128 stands for zero in the data rows.
Some points, each followed by its number:
[ 94 128  92 216 133 108 166 130 117 100  78 138 153  64 123 100  76 135
 102 178  65 127 106 155 158  42  78 103 140 109  91 170] 0
[120  92 118 199  82  96 102 125 101 148 163 238 101 146 180 126 147 153
  83 125 140 119 154 121 151  95 123 107 156 159 143 118] 1
[144 150 149  86 164 165 138 154 175 117 116  90 145 160 110  98  88 115
 140 123 159  96  92 184  89 141 119 151  83  71 107 113] 2
[146 139 126 130  89 101 142  81 107 191 186 173  77 121 151 143 173 152
  85  79 132 127 166  39 124 136 153 112 211 177 137 131] 3
[ 79  89 118 194  83 130 102  95 122 141  99 187 117 138 137  97 180  84
 152 165  88 121 135 103 190 157 135  43 178  96 106 104] 4
[188 128 170 106 123 157  82  85 185 138 134  68 104 107 149 152 156  86
 137 154 146 112 118  93 132 145 159 148 118 139 142 125] 5
[140 204  97  91 118  97 204 106 107 185 100 196 113  98 158  35 137 176
 127  61 125 130 151 155 108 146 166 122 180 110 147 101] 6
[115  61  87 215  64 127 177 103 127  98 112 158 159 122 106 108 148 118
 112 172  33 144 133 160 144  36 109  87 223 167 165 121] 7
[ 94  91 109 190  91 105 109 131 110 149 156 232 104 121 180 129 122 132
 101 138 160 127 149 104 180  96 116 111 142 125 117 128] 8
[145 178 148  70 139  82  59 121 141 119 137 114 109 124 150 170 126 105
 138 149 173 124 148  80 137 148 116 156 117 139 155 180] 9
[104 101 101 197 174 219 152 179 153  47  87  47 149  93  59 183  90  99
 145 204  94 140  83 197  82  57 122 143  71 115  97 148] 10
[129 151 119 108  85 100 165  88 117 198 166 194  55 105 147 134 137 142
 103  70 138 131 174  26 132 135 156 113 202 155 112 153] 11
[155 130  87  73  60 105 161  73  89 146 139 167 116 120 163  61 154 132
 155 116 102 134 170 157 154 152 172 130 195 167 192  86] 12
Which point above is nearest to each new point? Its number follows each.
[150  41 117 188 105 189  79 113 155  26 131  37 147 127  90 196 111  70
 154 245  57 136  83 149 105  47 105 123 101 175 159 131] 10
[101 104 107  79 103 101 172 135 115 130 104 138 153 142 162  56  75 106
 132 124 113  83 162 146 191 133 100 129 197  90 131 118] 12
[129 177 157  58 198  88 116 184 124 119 121  89 152 148 111 167 123 155
 139 102 163 141 125 126 112 149 112 164  75 132 124 175] 9
[169 145  89  67  89 140  91  71 133 116 124 103  85  99 180 127 104  76
 181 189 154 112 145 121 145 168 171 160 125 133 164 108] 5
[185 130  95  67  95 163 120  79 150 115 143  97 100 146 142 130 156  93
 177 146 139 128 135 153  73 157 186 162 147 163 194  75] 5
[115 113 148 180 138 167  79 135 144 117 112 120 133 150  85 152 142  98
 146 161 128 121  80 128  91 170 146  85  81  90  94  96] 2
[109  76  72 182 114 191 109 123 183  48 104  58 168 102  90 191  96  39
 173 237  86 148 112 136 150  62 115 110 131 137 131 150] 10
[ 82  71 146 167 134 171  99 161 103 104 114  97 164 161  76 157 120 109
 177 161 100 128  78 161 125 178 142  84  64  95  81 105] 2
[135  95 114  95 136 184 108 110 148 147 190  65  85 124 124 230 129  97
 157 142 164 125 143  34 120 178 156 145 134 166 113 155] 5
[123  91 160 106  82  95 173  98  92 157 125 152 143 101 144  76 136 148
 116  79  88 128 159 116 212 132 136 122 193 143 149 134] 12
[152  79 173 165 133 158  53 120 121  75 134  72 128 180  95 147 132  93
 156 177 125 117  46 180  71 163 136 116  37 106 104  79] 2
[ 81 121 172 202 107 114 135 119  78 136  87 198 150 144 105  75 155 157
 123 119  75 139 121 165 153 171 122  61 138  97 109  88] 4
[114 180 137  79 114  34 128 122 108 158 120 185 125 122 161 106 138 149
 119  89 149 142 182  85 177 140 113 127 191 137 164 178] 11
[121 175 129 120 104  68 142 114 134 171 116 205 136 133 196  84 144 142
 111  84 169 160 169 126 177 139 113 128 153  85 155 123] 6
[150 172 169 116 175 148 149 126 145 158 104 100 125  75 127 109 125 150
 110  80 154 119 108 104 123 153 136 149  96  99  88 146] 2
[170  67 128 198  75 133  32 127 137 119 181 115  77 152 168 234 144  91
 111 200 162 121 105 106 122 111 110 122 103 179 131 133] 5
[ 94  93 127 181 168 181 118 197 126 133 156 150 142 152 120 179 118 145
 133 111 172 146 105 148  94 126 124 136  59 120  88 111] 2
[141 132 174 118 146 109 211 113 121 166 108 121 153 115 119  62 163 201
  99  22  94 156 128 140 134 115 121 135 165 134 148 115] 6
